M: a few groups of rows, each row roughly a mix of its group's hidden directions; one row fits no group
M (101 x 10)
[[ 13  20 -10  14 -28 -30  29 -33  24  20]
 [  8  28 -22  -6 -56  10  13 -10  14  21]
 [  8  24 -13   1 -44 -22  42  13  18  -4]
 [ 14  28   8   0 -40 -31  24   4  18  31]
 [-11   7  42  -3  23  19  47  16  13  -1]
 [ 21  31 -14  45 -28 -13  13   4 -12  25]
 [-12 -26   2 -27  43  21 -26  28   0 -15]
 [ 14  26  -3  38 -16  10  42   7 -12  29]
 [-16 -19 -19  18  37  20 -36  -7 -21 -25]
 [  6  15   4  26 -30 -10  44 -38   6  13]
 [ -5   4 -23 -28 -48 -23 -13 -17  29  -6]
 [ -6   5  26   2  22 -17  50  30  10 -23]
 [ 15  32 -24   7 -49 -17  25  13   9  -2]
 [-27  10  29  -2  -3 -24  50  -9  24  -7]
 [  3  38  -8 -14 -43 -25  15  -8  18  24]
 [-13 -13   4 -28  58   0  13  18   7  22]
 [-16  -1   0 -34  40 -17  27  22  15 -28]
 [  5  24 -26 -26 -51 -17   7  -7  20 -12]
 [  5  23  17  -6 -29 -15  43   8  17  37]
 [-39  16  -1 -39   7  34   0 -14  28  -3]
 [ 15  -2 -29  43  16   5 -22  15 -31  24]
 [ 10  20 -30   3 -44   8 -25 -35  13   3]
 [ 13  30 -27 -12 -51 -20 -14  -7  12  14]
 [-11  -4  18 -39  10  20  44 -10  30  -9]
 [-14  36 -29  41  -5 -23   1 -22  12  18]
 [-21  31  12  -3 -19 -10  43 -25  32   2]
 [  3  27  12   1 -25  -9  49   2  19  35]
 [-22 -23  22   9 -10 -49  23  15  12 -24]
 [  3  -8  14  28  44 -15  10  22 -37  18]
 [ -5 -42   4  -6  39  23 -27  16 -18 -15]
 [  6  12  16  38  28  30  20  27 -18  22]
 [ -4  35  -4  -2 -35   2  33 -27   2  34]
 [-31 -31  24   9   5 -35  18  17  11 -31]
 [ 17  -6   1  -7  37  28 -25  26 -37  17]
 [ 15   7 -13  37 -20 -25 -36  15 -29  19]
 [ 13  52 -13  15 -36 -15  11   0   3  23]
 [-25 -15  11 -48  21   5   4 -15  32 -20]
 [-11  -7  42  -9 -13 -11  44  25   7 -24]
 [ 37  39 -13  14  -8   7  -8  10 -27  36]
 [-30 -35  28   5  39   5  14  12   0 -25]
 [ -2   4   8   6 -25 -40 -26  22 -10  43]
 [ 20  -8 -29  39 -20 -41 -11  10 -18  -3]
 [ 17   0 -15  55  10  -4   4  24 -27  23]
 [-28  25 -20   1  12 -10  15 -38  41  -8]
 [-14 -24  13  -9  56  25 -24  -6 -11   7]
 [ 12   2   6  43  16 -27  26  37 -16 -12]
 [ 10  21 -13   3 -58 -15  29  -2  17   7]
 [ 17  34 -38  -3 -49  -8 -12   3   1  -6]
 [ 14 -30  -1  39   7  -8  20 -40  18 -23]
 [ 17   8 -12  36  23   0 -33  25 -35 -12]
 [-17 -21  26 -13   1 -12  53  -8  28  12]
 [ -8 -11  43  -2   1 -18  38  35  -3 -23]
 [-11 -13  36   3  -3  13   0  41 -30 -34]
 [ 12  10 -36  15 -21  14 -19 -50  10  12]
 [-12   9  15 -33   0   7  48 -13  38   2]
 [  8 -32  37 -18 -32  11  24  21   6 -23]
 [-13  -8  47 -14 -18   2  39 -16  27  -1]
 [  5 -21 -27   6  16 -19 -55  -8 -22 -10]
 [ -2 -40  13 -15  26  28 -24  19 -29 -18]
 [-18   6 -17 -47  42  27 -11   2   8  -1]
 [ -8   6  -5 -29 -36 -19  18 -36  36  -3]
 [  6  39 -26 -12 -39 -10  -9 -19  12  30]
 [ -2  26  -2   0 -44   5  34 -35  14  16]
 [ 28  -5 -27  -4 -48 -32 -17 -16   9   1]
 [ 10  14 -16  20 -48 -11  37   3  11  25]
 [-35 -20  18 -30  35  28  22   0  12   2]
 [ 12 -10 -16  46  30   0 -16  20 -32  17]
 [-23 -53  12   0  28   4  -9   5   4 -34]
 [ -7 -39  19 -29  28  32  -9  14 -15 -20]
 [ 38  21  -8  25   0  -3 -13  25 -37  27]
 [  1  -9  -5  12  11  25 -49  19 -39 -14]
 [ -5 -20  31  28  50   6  13  18 -15   5]
 [-20  -6  17 -43   2  -9  39  -7  34 -11]
 [ -7 -21  10 -20  47  45  -8  -6  -9  -2]
 [-10 -29 -17  -2 -17   8  -9 -43  34 -30]
 [ 44  17 -15   4 -31 -29  -9   7 -20  26]
 [ -7 -37  26 -50  10   3 -21  16   0 -12]
 [  5 -40  12 -21  19  20 -32  17 -25 -25]
 [-14 -34  21  -5  41   3 -10  36 -21 -12]
 [ -6 -41  14   5  49  15  -4  15  -7 -26]
 [ -8 -25   1   1  55  11 -35  -1 -20   1]
 [ 10  34 -18 -19 -32   8   9 -39  24  17]
 [ 29  18 -20  21 -24 -19 -26  30 -26  16]
 [ -5  17  26 -14 -32 -29  43  16  18  -3]
 [ -9 -32  21 -25  36  -4 -11  37 -23  -3]
 [  7 -42   9  19  16   1 -19   7   4 -51]
 [  2  17   2   6 -36  -6  55   8  21  17]
 [ 11   6 -32  21  13  15 -45 -15 -28  21]
 [ 15   2 -11  40 -21  10 -39  -8 -36 -13]
 [-23 -48  19 -14  22  -1  13 -17  18 -30]
 [-15   4 -10 -25   9  46 -38  14 -25   6]
 [-23  -9  18 -42  19  18  32 -10  30  -8]
 [  8  17 -26 -23  -6 -33   2 -16  44  25]
 [ 11  22 -15 -16 -19 -27   0 -32  40 -27]
 [ 16   9 -31  35  -9  10 -30 -35 -20  15]
 [ -1  36 -26  -4 -42   5  -2 -29  27   6]
 [ -3  -8  12   7  51  42  -8  15 -24   3]
 [ -9   6 -33  44  16  -4 -38 -13 -18 -11]
 [-10  -6   7   9  18  42 -23  15 -49  -2]
 [-14  22  13   4 -15 -13  39   8  13  50]
 [ -8  19  14 -35 -17 -15 -16  53  -5  -5]]
the one row of each list that fits no group (the others fit one group, some only roughly)
  * z915: [-13 -26  28 -17  41  -8  22  35   4 -13]
  * z369: [  1 -12 -18 -32 -35  -9  -6 -39  33  -9]
  * z212: [  5  -8  -3  24  44  -1 -43  21 -20  14]
  * z232: [  5  35 -10  33 -28 -27  14   0   3  37]
  * z811: [-14 -35  30 -37  14  15  -2  31 -14  16]
  * z595: [-25 -32  -7 -36 -19 -22 -17  -7  24 -28]
  * z14: [  4 -35  -2  23  32 -15 -42  -6 -25  -9]
  * z832: [-12 -46  18 -14  31  -9 -12  31 -15 -18]
  * z44: [ -3 -26   2  -3  57   4 -22  28 -15  -2]
  * z304: [ -5  42 -10  12 -40 -33   0  26   2  11]
  * z49: [ -7 -19  12  26  46  31 -10  22 -24  -7]
  * z20: [-15  -6   0 -58 -21 -19   3 -15  29   3]
  * z969: [ 11  -1 -28 -10 -14   6 -52  35 -18   6]
  * z684: [  7  27 -32 -15 -40   6 -26 -26  19  12]

z212
  * z831: [-12 -35  10   2  43  35  23 -18   5 -11]
  * z843: [-15 -26  20  -3  56  -8  25  17  -1  -3]
  * z356: [-31 -29  -2 -17  40  13 -35  -6  -3 -20]
  * z643: [-21 -39   7 -50   0 -17 -11   1  15 -18]
  * z867: [-15  -3  35 -16  16   8  54   7  24   3]
  * z710: [-10  19 -31 -14 -44 -20   2 -27  27  -8]
  * z430: [ 17 -14   9  52   5  -4 -32   3 -33   3]
  * z107: [ -3 -14  22  17  25 -38  39  22   5 -19]
  * z445: [ 24  15 -22  -9 -46 -18   2 -35  20  11]
  * z578: [ -2  -8 -19 -18 -46 -19  -7 -30  34 -14]
  * z708: [  3  28 -25 -19 -45  -8  -2 -29  26   9]

z710
  * z558: [ 14  38  -8   5  11  27 -19  29 -32  27]
  * z896: [-10 -41  10 -10  29  18 -34  15 -27 -15]
  * z550: [-16  20   0 -20 -18   8  28 -44  37   0]
  * z505: [ -9   1  12 -35  31 -25   2  48   8   9]
  * z660: [ -2  11 -11 -35 -51  -8  -4 -25  23 -11]
  * z975: [  7  -3 -22 -13 -31 -39   9 -32  33  -9]
  * z885: [  0  12 -38 -18 -14  33 -31 -20  -1  31]
  * z193: [-17 -17  -3 -32  15  31  25 -29  35   3]
  * z624: [-20  -3  38 -16 -31  10  36  16   1 -28]
  * z552: [-17  -9  40 -12   4   5  50  -9  24  13]
  * z726: [ 11 -14   6  14  28   4 -24  45 -38   5]

z975
  * z218: [ -4  11 -32 -34 -13  20 -33 -24  28  13]
  * z929: [ -5 -36  10   1  38  41   0 -25   3 -17]
  * z858: [  0   0 -18  -6  37  35 -45   2 -21  10]
  * z785: [  2 -19   4  35  47  17 -11   7 -26  22]
  * z810: [ 11  24 -23 -17 -56 -10 -17 -16   8 -11]
  * z65: [ -3  20 -21 -16 -46  -6   1 -33  33   1]
  * z901: [ -7  18 -18 -34 -34   4   3 -35  35   3]
  * z691: [  3 -37 -14 -26  20  17 -40  12  -5 -28]
  * z596: [ 14  17 -27  14 -22 -26  10 -40  27  23]
  * z230: [-15  -3  37 -16  -9  17  50  -6  25  11]

z691
  * z400: [  9 -12 -14  36  37 -12 -28  21 -31  -6]
  * z526: [  3  22  14  -9 -56 -22  19   9  19 -17]
  * z518: [ 25  32 -13  31 -37 -32  -4  -2   0  19]
  * z202: [ -8 -15  31  10  16 -27  50  16  13 -14]
  * z978: [-12 -14  33  16  50  20  24  11 -14  -5]
  * z177: [ -5 -20  10  11  45  23 -17  23 -39  -3]
  * z441: [  9  16   3   0 -35 -41  30 -11  34   0]
  * z448: [-13  -9  23  -2  61  27  -7   9 -11   3]
  * z354: [ 16  19  -8  11 -55 -30  -2 -15  21 -12]
  * z805: [ -6 -13  -8   7  35  35 -34   5 -38   7]
  * z637: [ -2  28 -10 -31 -14  44 -33 -19   3   2]
  * z255: [ -1  -4 -29  22 -18   6 -54 -30  -6   6]

z255
  * z103: [-12  -7  36  -8  54  15  -2  14  -5 -23]
  * z11: [-24 -32  12 -43  33  -8   5 -18  20  -8]
  * z363: [-10   5  12 -27 -14 -20  52   5  33 -10]
  * z916: [ -4  16   0 -29   4  45 -45 -18  -4  -1]
  * z50: [  7  55 -16   4 -25  12  12 -21  13  25]
  * z681: [ 20  14 -23 -28 -45 -20  -4 -26  17  15]
  * z492: [  5  31   2  21 -31 -30  21   6   7  41]
  * z748: [ 10   9 -25  11  11  -5 -58  17 -28   6]
  * z279: [ 12   6   3  27 -52 -21  35  -2   9  14]
  * z764: [ -5  24 -22 -19 -46 -11   0 -27  32   2]
  * z580: [  7  24 -32   7 -27  21 -32 -31 -10  23]
  * z480: [  9 -11   8  31  45   6   5  27 -38   4]

z480
  * z329: [  1  17   6 -18 -15 -40  38   3  36  15]
  * z774: [ -1  13  12 -10  43  52  10 -11 -10  15]
  * z615: [-28  30   6  -4 -38 -30  24  -2  29  -9]
  * z790: [-26  33  20   2 -16 -25  43  -3  24   2]
  * z13: [  1 -30 -15 -25  23   1 -52  -9  -6 -19]
  * z138: [  6  34   3  28 -32 -17  38 -22  16   5]
  * z111: [ -8 -20  11  16  63   8   6  19 -15   8]
  * z229: [ 12  37 -17 -18 -38 -17  -5  11   7 -38]
  * z347: [-21 -32  11  10  18  -3 -21  48 -16 -22]
  * z562: [  8  59   3   1 -20  -5  26   1   1  29]
  * z731: [-22  -6  27 -43  -8  13  33  15  26 -13]

z13
  * z704: [ 22  11 -22  30 -44 -18 -23 -25   2  -7]
  * z937: [ -3  -2   8  10  49  40 -24   8 -21  15]
  * z768: [  3  -1 -28  30   7 -12 -52  -7 -18 -21]
  * z288: [-15  21   7 -51 -16  11  25  -7  32 -11]
  * z717: [ 17  32  18  11 -35 -14  31  18   5  31]
  * z4: [-13  -8  29 -16  10 -19  54  11  26  -4]
  * z592: [ 33  26  -1  26 -40 -25  10  10  -8  25]
  * z648: [  3 -12  17  38  43  16   2  24 -30  -4]
  * z856: [-16 -15 -15 -25 -33  -8  -4 -33  37 -24]
  * z994: [ 13  20 -28 -22 -47 -10 -11 -27  22  10]
  * z451: [ 21  14 -30  23  -8 -18 -51  -2 -17  10]
  * z549: [ 10  24   8 -28 -24 -13  40 -14  38   5]
  * z777: [-28 -30 -18 -18   0  21 -28 -17  28 -29]
  * z460: [ -2  26  16 -25 -38  -8  36   4  26 -21]
  * z995: [-16  34  -5 -13 -44 -30  16  -2  28   4]

z717
  * z754: [-29   6   5 -17  22  15  45 -20  34   4]
  * z180: [-13 -33  26  -2  45  10  32  13   4 -16]
  * z297: [ -9   8  23 -40 -15  19  38 -11  31 -12]
  * z930: [  6  19  -7  -6 -63   0  13 -19  19  12]
  * z817: [-17 -14  35  -4  28  12  33  33 -25  -2]
  * z348: [ -5 -23  14  20  40  17  -9  20 -44  -7]
  * z336: [ -7 -18 -13  18  14  -8 -59   8 -28  -6]
  * z565: [ -1  11 -25 -32 -31  11 -11 -40  31   1]
  * z757: [ -2  34 -15 -34 -43  -8  -2  -6  28  15]
  * z531: [  9  37 -12  -6 -55 -11 -23  10  -5   7]
  * z553: [ -7  -5   4  -5 -16 -26  60  10  25   8]
  * z679: [-16 -30  23 -13  47  18   8  27  -9 -14]
  * z311: [ -1  -4 -25  -6  38  34 -35  -5 -21  24]

z297
  * z134: [ -3  18  -4 -26 -24 -41  -5 -22  42  -3]
  * z842: [ 20  37  -9  44 -30 -12  21  -9   0  11]
  * z195: [ -4  34 -36  36  -4 -19  -2 -33  18  -8]
  * z996: [ -7 -30  -6   5  27  11 -49   8 -28 -20]
  * z425: [-36  -3  21 -39 -13 -27  21   8  26 -13]
  * z384: [  5  39  -6  18 -28 -21  34  -8  20  27]
  * z804: [  5   7  30  15  17  22  22  37 -38  14]
  * z636: [-11  14 -10 -47   8  36 -32 -19   9  -6]
  * z151: [-15 -30  -7   7  34  16 -43   4 -25 -18]
  * z961: [-14  18  27  31   3 -19  52  -7   9  -1]
  * z360: [  8  13 -33 -22 -40   5 -22 -32  23   3]
  * z361: [-21  -7  39 -26   2   8  41  28   4 -14]
  * z306: [ 18 -10 -31  37 -14 -21 -39  -5 -23   9]
  * z936: [ 12  29 -31   1 -29 -18  -5 -33  20  29]
  * z144: [-19 -39  23 -24  29  29  -8  21 -19  -2]

z804
  * z224: [-14  14  16 -49 -16   7  28  -6  32 -16]
  * z135: [ -8 -29  -1  22  32  19 -39   0 -28 -22]
  * z809: [  3  -5 -17  16  51  17 -29  17 -28   7]
  * z12: [  8 -22 -11  35  49  10 -10 -16 -25  12]
  * z851: [ 27  27   1  -5 -28   0  49 -13  25  -7]
  * z192: [-18 -26  14  -4  54  10  34  -2   1   7]
  * z887: [ 22  11 -38  11  -7 -26 -51  -1   2   5]
  * z801: [-16 -25  23   5  47  -3  39  12   5  11]
  * z32: [-21 -13  12 -55  12  10  -9 -30  23  -1]
  * z741: [-22 -15  38 -16  13  13  47  18   1 -14]
  * z349: [ 10 -24   2  46  30 -24   5  24 -24   5]

z135
  * z104: [ -4   5  35 -14   0 -12  50  14  24  25]
  * z220: [ -1  -3  19 -53 -16 -24   4  -6  38  -6]
  * z265: [ -7  12 -20  -8 -49 -20   1 -29  33 -10]
  * z538: [ -2 -30  -8   9  21   6 -52   7 -29 -19]
  * z651: [ 25  18 -37  19 -13 -19 -40 -19   2  18]
  * z242: [-13   4  39 -25 -10   3  45  -4  31 -10]
  * z869: [  2  22  -8  -4 -12 -18  41 -30  24  35]
  * z310: [  2 -18  19  16  42  15 -40   7 -26 -16]
  * z235: [ -4  -2  -8   5  63   9  -6  30 -18  -5]
  * z800: [  8  32 -18  27 -33 -41 -13  -2   4  20]
  * z846: [  9  -8 -30 -36 -37  -2 -29 -23  20  -2]
  * z225: [ -9  18 -15 -22 -46 -14   5 -29  34  -2]
  * z992: [  0  25   3 -16 -45  38  -2 -26  13  15]
  * z709: [ 12 -17  13  14  46  22 -10  25 -36   5]

z104
  * z73: [ 12 -33  -9  24  40   6 -35   3 -14 -22]
  * z756: [  0  31 -20  35 -25 -37  -7 -12   6  27]
  * z776: [ 22  32  -3   6 -43 -33  17  -8  21  13]
  * z879: [  8   4 -29  -6 -14  14 -59 -20 -15   5]
  * z131: [-14 -25  30  -2   1 -35  34  19  21 -25]
  * z475: [ -4  11  -9 -30 -36  31 -13 -32  18  24]
  * z172: [ -9  -5  42   2  10  -8  49  29 -16  -1]
  * z69: [ -2 -32  30  24  25  16  12  14 -25 -33]
  * z771: [ 20  11 -34  28 -10  -5 -47 -18 -16  11]
  * z934: [-22 -19  28 -33  24  29  22  26   5 -15]
  * z823: [ 12  23 -18  52 -21  -7   0   7 -22  28]
  * z283: [  8   4 -39 -12 -16   2 -55 -17 -12  -1]
  * z711: [ 24 -51   4   8  29  16  -4 -28  -9 -14]

z131
  * z784: [ -3   1 -11   7  30  26 -37  13 -44  18]
  * z371: [-15  -1  16 -47   6   1  29 -15  41  -5]
  * z198: [ -7 -19   3  -3  47  48 -19   5 -14  -5]
  * z226: [ -7 -13 -10  -1  47  30 -30  10 -30  13]
  * z93: [  9  33 -29   3 -28 -10   1 -33   9  38]
  * z779: [ 15  19 -32  18   7  28 -43   7 -27  13]
  * z303: [ 11 -12 -36  10 -11  -1 -53 -18 -19  13]
  * z905: [ -8 -36   8 -40  34  30  -7 -17   5  -9]
  * z600: [ -1  33   4 -27 -43 -15  24  -8  31  -3]
  * z808: [  2  28  -7  -9 -29 -48   0 -15  34  12]
  * z900: [ -3  38  -7   6 -44 -30  21 -11  22   8]

z600
  * z973: [-17  -7  11  24  37  -4 -12  42 -32  12]
  * z913: [ -7 -27   2   7  44  36 -21   6 -30  -7]
  * z496: [ 14  36 -23   3 -40 -28  -7 -16  11  25]
  * z629: [-15 -16  48 -15  22 -11  32   4  17 -23]
  * z300: [ -1  25 -24 -30 -45   5 -21 -13  26   0]
  * z502: [  2  22 -16 -20 -43 -18   7 -23  40   6]
  * z66: [ -2   1  33   1 -18 -30  50   7  21 -14]
  * z886: [ 16   3 -32  28  -3   6 -51 -12 -24   5]
  * z509: [ 16  16  21 -21 -28  -2  51   3  23  14]
  * z498: [ -9  22 -10 -14 -32  -3  19 -44  36   0]

z973
  * z874: [-11  -1  33 -47 -15 -10  22   7  24 -25]
  * z422: [  9 -10  24  27  40  -6  11  31 -34   7]
  * z60: [ -6  30  -3 -20 -22   5  53  13  25   8]
  * z646: [ 11  36  -7  27 -32 -22  26  -2   9  33]
  * z606: [  6  38 -26 -34 -38   6 -15  -2  11 -17]
  * z659: [ 28  30   2  -2 -40 -18  36  -7  23   8]
  * z738: [-11  23 -14 -14 -45 -15  11 -28  36  -1]
  * z392: [ 11  23 -36   3  12  28 -45   6 -23   6]
  * z398: [-24  -9  33  20  30 -15  22  38 -13 -12]
  * z459: [ 20 -11 -14  37   5  12 -33  13 -43 -13]
  * z665: [ -2 -23  -2  19  59  13  -8   1 -26  13]
  * z200: [  6 -29  -8   6  10   1 -54   9 -30 -22]

z874
  * z489: [  1 -14   2  34  53  -2   1  26 -25   8]
  * z353: [ 16 -14 -31  36   5 -18 -39   3 -29   4]
  * z500: [  1   0  11   9  46  25 -38  12 -27 -14]
  * z928: [  4  51 -23  -1 -39   3   2 -15  14  20]
  * z670: [ -5 -24  29   1  30  -5  -8  45 -20 -26]
  * z857: [  2 -30   7  38  42  -1 -12  13 -29  13]
  * z649: [  1  -3  -6   3  23  20 -41  42 -32   2]
  * z744: [ -6 -26  -2  12  14  -1 -53  18 -36   2]
  * z158: [-13  10  -8  -6 -49 -11  14 -34  35   3]
  * z872: [ -1 -33   2  -5  14   1 -53  17 -29 -16]
  * z990: [-18   5  36 -26 -12  -9  48  22   9  -8]
  * z725: [-19   2  -5 -52 -31 -22  -1 -10  30  -3]
  * z652: [  4  14   0 -23 -53 -24   5 -15  22 -25]

z158
